Here are some points:
 29|  4|-17|-94|-88| 44| 31|-24| 33|127|-40| 32| 12| 21|-25| 50
-35| 15|-70|-11|  8| 36| 25| 21| 29| 62|  9|117| 14|-61| 33| 18
 17| 41| -3|-50|-70|  2| -3|  0|-23| 31|  2|-23|  1|-15| 27| 11
-32| 41|-45|-15| 81| 24| 10| -3|127|105|-50| 14|105|-55|  3|  7
 84| 79| 49|-41| 27| 60|  6|  3|-63|-34|  0|-27|-44| 51|  4|-28
 -9|-42|  3| 83| 15|-28| 24|-54| -7|-58| -4| 49|  7|-76|-63|  7
 13|-41| -6|-18|-62|-55|-17|-70|  3| -9| -2| -1|-12|-60| -8| 51
  0|-70| -1| 24|-46|  9| 22|-61|-93|-28| 67| 56| 21|-34|-23| -1
 53|  7|  4| 86|-36|-48|-34|  8|-46|-80|  2|-51|-58| 28|  7|-44
-69| 43|-32| -3| 28| 18| 37|-11|-53| 16| 44| 57| 45|-14|-12|  1
  9|-44|  8|-12|-58|-54|-17|-70|  7| -2| 18|-10|-11|-72| -5| 53
-48|-70| 31|-74| 22|  1|-37|-17|-60|  0| 69|  8| 61| 18| 32| 17
 15|-30| 48| 59| 76|113| -7| 34| 96| 28|-38|-25| 57| -7|-30|-28
 38| 54| 12|127| 41|-21|  5|-14|-22|-72|-30|-22| -3| -6|-44|-52
 -8| 63| 10| 81| 81|-72|-35| -8| 23|-78| 19|-15|-50|102|-93| 35
-55|-80|  2| 16| 35| 42| -8|101| 78| 66|-26|-46| -5|  5| 61|-73
 76| 54| 50|-42| -7| 36| 23| -8|-17| 17| -4|-62|-40| 42| -7|-27
  5|  1|-47| 53|-99|-86|-58| -7|-24|-54|  6| -4|-28|-10| 58|  4
-50|-14| -9|  5| 43| 35| 21| 46|123| 21|-13| -4| 13| 36| 26| -9
-40|-27|-11| 19| 58| 26| 18| 67|127| 19|-24| -3| 21| 37| 31| -8
-54|-93|  8|  3| 39| 49| -5|119| 62| 47|-26|-49| -4|  7| 44|-68
-36|-94| 54| 15| 33|-63| -1|-39| 38|-76|  3|  9| 47|-62|-57| 44
-31|-32|-67|-89|-61| 18| 40|-25|-33| 98| 19| 74|  6| 16| -4| 36
-21|  7|-25|  2| 70| 56| 28| 63|127| 14|-23| 33|  3| 63| 42| -9
 18|-13|-33| 37|-12| 70|-12| 55|  9|-24|-11| 72|-20|-83| 32|-26
 -82| -62| -14|  -3|  77| -47| -24|  38| 127|  10| -38|  10|  53|-109|  -4|  56
 35| 62|-28| 15|-45|-30|  1|  1|-69|-54| 24|-55|-27| 82| 45|-41
 -26|  48| -64|  35| -52|-109|  -4|  20|  43| -53| -15|  -4| -12| -15|  30|  16
-17| 30|-44|-10| 40|  8| 26| 38| 19| 21| -5|-27|-24|-21| 26|-24
 50| 11| -7| 81|-24|-42|-36| -9|-47|-86|-14|-56|-60| 33| 15|-28
-13|-20|  5| 55| 90| 94| 41| 20|113| 35|  1| 71| 44| 43|  5|-23
 -27|   3| -16| -55|  48|  15|  15|  18|  19|  22|  -1|  79|  -8|  85|-127|  78
  5|-42| -5|-18|-57|-52|-18|-70| -7| -9| 13|  0|  0|-62|-30| 54
 55| 20| 33| 32| 45| 87|  5| 24| -1| 15|-25|-41| 30|-69|-42|-38
-80| -6| 16|-62| 62|-25|  3| -5| 12| 12| 45|  8|100| -2| 15| 36
  51|   8|  56|-127| -29|  35|  31| -75|   4|  88|   6| -21|  18| -67| -45|  61
  47|  32|  33|  11|  71|  92|  20| -28|-112| -10|  32|  71| -27|  57| -11| -48
 12| 54|  1|-51|-74| -7|  6| -1|-18| 39|  2|-16|-15| -6| 28| 14
-16| 14|  7| 43| 19| 45| 16| 19|-76|-46| 16| 30| 17|-22|-13|-40
 24| 35| -2|-62|-70| -4| -9| -5|-13| 32|  2|-12|-11|-13| 24| 14
 63| 58| 59|-24| -2| 22| 22|-21|-46| 31|-10|-64|-31| 38|-14|-25
 14| 28|-29| 37| 77| 73| 35| 26|  4| 47| -5| 62|-14|-23| 16|-21
-23| -2|-10| 20| 57| 40| 29| 62|124| 20|-35| 44|  9| 58| 37|  3
 44| -7|-21|-96|-89| 23| 42|-35| 35|127|-42| 28| 16| -4|-34| 35
  8| 26|  9| -6| 63| 78| 61| 33| 31| 22| 36|  8|-60| 71| 15| -4
 -22|  62| -62|  59| -60|-109|  -6|  16|  25| -66| -29|   1|  -5| -16|  38|  32
  5|-96| 59|-34| -7| 29|-66| 12|-86|-81| 43|-16| 38| 10| 11|-20
-42|-31| -8| 34|-11|-18| 25|-60|  0|-63|-35| 31|-44|-72| 23| 31
-19|-17|-47|-53| 22| 22| 47|-12| 70| 63|-66| 70| 18| 43|-28|  0
-19|-24|-12|-29| 49| 11|-22| 57|-22| -9|-42| 26|-31| 37| 68|-74
 -7| 25|  7| 42| 14| 38| 29| 32|-71|-52| 19| 27| 36|-30|-18|-44
 -29|  50| -63|  56| -59|-108| -17|  11|  33| -50| -23|  -3|  -1| -17|  41|  14
Here are 24 more points, each followed by its number:
 47| 19|  7| 80|-37|-48|-33|-11|-44|-79|-15|-57|-64| 47| 13|-40 0
 36| 47|102|-38| 97| 24| 32| -6| 47| -2|-21|-74| 70| 35|-53| -9 1
-15|-12| 16| 10| 26| 60| 54| 51|  8| 51| 51|-40|-38| 54|  7|-22 2
 38|  5| 45| 65| 47|-55|-19|-11| 38|-91|-10|-63| 41| 30|-19| -9 3
 26| 32| -3|-54|-73|-16|  3|-12|-11| 50|  1|-11|  4|-10| 20|  6 4
-33|-45| 20| 66| 74| 87| 24| 25| 96| 54| -7| 27| 56| 29|-12|-28 5
 -1| 61| 11| 61| 89|-73|-30|  6| 20|-80| 16|-20|-42|111|-97| 39 6
-23|-94|-25|-70| 13| 49| -5| 25| 20| 92|-75| 22| -1| 31| -1|-59 7
 31| 37|  2|-56|-67| -8|  1| -4|-29| 37| -7|-23| -7|-12| 14| 13 8
 20| 10| 32| 97| 41|-52|-84|-25|-44|-76| 28|-15|-74|121|-84| 23 9
-31|-53|  9| 62| 78| 83| 34| 33| 79| 41|-12| 33| 62| 20|-18|-28 10
 -39| -79|  17|  10|  73|  56| -39|  30| -80|  14| -23|  10|  11|  -3|  23|-111 11
-20|-55|  8| 73|  5|-21| 32|-58|-11|-61| -3| 71|  0|-73|-63|  7 12
 13|-22|-23|-54|  0| 52| 51|-12|-36| 70| -1| 30|-20| 78|-58| -4 13
-13| 10| 10| 34| 17| 38| 26| 20|-69|-54| 13| 29| 23|-34|-15|-36 14
 -2| 65|-60|-14| 32| 30| 47| 32| 55| 18|-14| 15|-50| -4| 44|-16 15
  6|-42|  8|-21|-47|-56|-16|-71|  4| -2|  8|-14|-12|-64|-29| 64 16
  1|  8|-44| 37|-72|-19|-32|-27|-92|-18| 46| 23| 51|  4| 42|-25 17
 -10| -84|  74|  30|  45|   0| -55|  39|   8|-111| -18|  -5|  33| -49| -35|   0 18
 29| 39|  8|-44|-71|-19| -1|  0|-14| 45|  2|-18| -9|  0| 28| 11 19
  11|   0|  38|  25|  51|  67|  16| -25|-127| -11|  51|  12|  -4|  48| -14| -62 20
-13|-90|-25|-65| 24| 42|  8| 44| 13|102|-72| 11| 12| 29|  4|-59 21
  21|  71|   7|-108| -56|   2|  -6| -29|   7| 100|   2| -42|  30| -12|  14|  67 22
  1|-45|  9|-18|-52|-60|-15|-70|  8|-17|  7|  2|-19|-68|-23| 56 23
Which of these numbered points is nearest to each point below, looking only along the 3 directions in which the first points spread most? Its number follows each.
 21| 44| -4|-51|-77|-13|  8|-15|-24| 36|  9|-14| -4| -7| 33|  7 > 8
 14| 40| -3|-49|-73| -5| -2| -8|-23| 44| -2|-13|  2|-18| 20| 19 > 4
   7|  -3|  30|  25|  48|  69|  11| -40|-127|  -2|  35|   8|  -4|  49| -26| -64 > 20
 26|-17|-14|-60|  4| 58| 62|-10|-49| 73|  5| 21|-25| 72|-46| -9 > 13
 28| -3| 19| 81| 54|-50|-84|-13|-37|-78| 49|-13|-72|124|-76| 32 > 9
-21| 23|-45|-17| 33|  3| 31| 25| 21| 31| -5|-28|-32|-10| 24|-21 > 15
-20| 10|  9| 21|  8| 42| 27| 11|-67|-52| 16| 28| 23|-23|-16|-44 > 14
  9| 28|-22| 29| 65| 73| 34|  7|  8| 45|  8| 37|-22|-27|-10|-26 > 1
-23| 33|-45|-10| 26|  5| 35| 37| 27| 31| -3|-24|-31|-19| 19|-35 > 15
   0|  61|  20|  77|  89| -69| -33|   6|   3| -83|  19| -15| -41|  99|-102|  36 > 6
 28| 76|-13| 80|  7|-72| 12| 16| 35|-79|-39|-54|-34| 11|-14|-21 > 3
  1| 59|-49|-16| 36| 36| 49| 50| 59| 17| -7| 28|-42|  0| 21| -9 > 15
 13| 25|-27| 13| 60| 79| 28| 11| 20| 20| 13| 40|-16|-24| -6|-29 > 1
-23| 54| 25| 26| 93| 56| 63|-16|-62| -9| 28| 13| 15| 37|-46|-54 > 11
  42|  45| -10|-127| -82|  43|  49| -55|  70| 127| -47|  21|  56|  -9| -40|  98 > 22
  66| -63|  68|  64|  12|  37| -41|  11| -83|-124| -15| -36|-104|   5| -36| -73 > 9
  24|  74|  15|-107| -62|  -4|   4| -36|   6| 113|  -7| -38|  40| -18|  18|  59 > 22
 52|  5|  1| 84|-26|-44|-41|-11|-52|-82|-12|-54|-55| 30| 13|-35 > 0
  36| -35|   1|  20|  61|  84| -34|  80|  93|  38|-103|  -6|  34| -96|  12| -71 > 10
 27|-12| 22| 76| 47|-56|-83|-16|-50|-78| 29|-21|-73|103|-77| 12 > 9
 22| 58|  8|-20| 53| 42| 25| -2|-71|-21| 29| 26|-50| 82| 40|-45 > 20
 10| 37| -4|-41|-74|-11|  3|-14|-21| 45|  2|-13| -3|-10| 37| 21 > 4
-35| 12|-71|-15| 11| 38| 15| 23| 11| 62|  4| 99| 18|-60| 37| 14 > 7
-17| 14| 15| 27|  9| 30| 16| 28|-73|-59|  8| 27| 29|-29|-10|-46 > 14
 25| 42| -2|-54|-73| -8| -3| -2|-11| 26| -6| -8|  0| -2| 22| 14 > 19
  21|  -5|  53|-127| -27|  11|  35| -68|  14|  88|  12| -25|   6| -67| -48|  71 > 22
 36| 26|-28|-67| 32| 67| 61|-10| -9| 47|-14| 54|-43| 83|-34| 13 > 13
-28|-16| 12|-53| 63| 77|  5| 83|101|108|-45|-20| 15| 17| 55| -7 > 5
 25| 55|  6|-28| 45| 39| 23|  7|-69|-26| 43| 25|-59| 79| 32|-32 > 20
 37| -3|-17|-94|-93| 28| 43|-20| 31|127|-40| 31|  2|  1|-28| 61 > 22
 11| 38|  4|-59|-74| -4| -5|-10|-16| 43| -9|-13|  3|-14| 34|  9 > 4
 12|-44|  5|-16|-56|-47|-15|-70| -4|  0| 10|-15|-11|-70|-25| 70 > 16
-20|  9|-23|  9| 62| 44| 24| 58|127| 26|-15| 38| 14| 60| 49|  4 > 10
 -5|-16| 20| 12| 25| 77| 49| 47| 13| 44| 37|-41|-35| 55|-12|-24 > 2
 46|124| 34|-23| 24| 15| 80|  9| 44|  0|-40|-63|  1| 25|-16|-32 > 2
 51|  6|  2| 83|-51|-48|-43|-12|-36|-88| -1|-51|-61| 40| 21|-38 > 0
 34| 44| 16|123| 38|-12| 16|-11|-18|-62|-27|-19|  9| 16|-45|-47 > 6
 45|-81|  3| -1|-50| 99| 11|-11|-84| 36| -6| 80| 11| -9|-52|-21 > 13
 18| 66| -4|-21| 50| 39| 40| 10|-64|-29| 28| 26|-58| 76| 38|-38 > 20
 43|-10|-18|-93|-89| 26| 42|-27| 28|127|-37| 34| -2| 18|-37| 45 > 22
  6| 21|-47| 40|-76|-12|-28|-26|-93|-10| 53| 25| 37|  8| 37|-17 > 17
-15|-19|  2| 60| 92|101| 19| 31|109| 30|-10| 69| 21| 48| 18|-18 > 5
 18| 53| -2|-46|-71| -9| -3| -4|-18| 40|  4|-24| -5| -1| 38| 12 > 19
 37|  9|-12|-91|-90| 26| 41|-20| 35|124|-38| 25|  4|  3|-34| 42 > 22
  4|-69| 26|-66| 18| 39| 35| 32| 39| 11|-28| 32| 83| -2|-66| 23 > 7
  2| 30| 13|  2| 49| 95| 48| 60| 24| 33| 33|  5|-51| 56| 13|-17 > 2
-20|-54|  8| 57| -9|-26|  9|-52| -9|-64|  4| 57|  8|-76|-51|  9 > 12
-29| -2|-71|-12| -6| 50| 12| 19| 12| 67|  5|106| 16|-65| 34|  8 > 7
 57| 10| -2| 75|-36|-54|-24|-14|-45|-79| -6|-55|-64| 36| 11|-44 > 0
  7| 35|-10|-47|-73| -7|  0|-11|-26| 51|  5|-15|-19|  6| 18| 10 > 8
  23|  82|  19|-105| -64|   8|  -1| -27|  19| 105|  -5| -41|  30|  -5|  13|  47 > 22
  5| 57|  8| 78| 90|-70|-38|  3| 10|-79| 14|-21|-35|110|-94| 32 > 6
  15|  81|  14|-105| -69|  -7|   1| -27|  10| 110|  -5| -37|  45|  -4|  16|  39 > 22
-24|-93| 47| 13| 30|-58|  4|-38| 59|-88|  1|  6| 34|-65|-54| 48 > 12
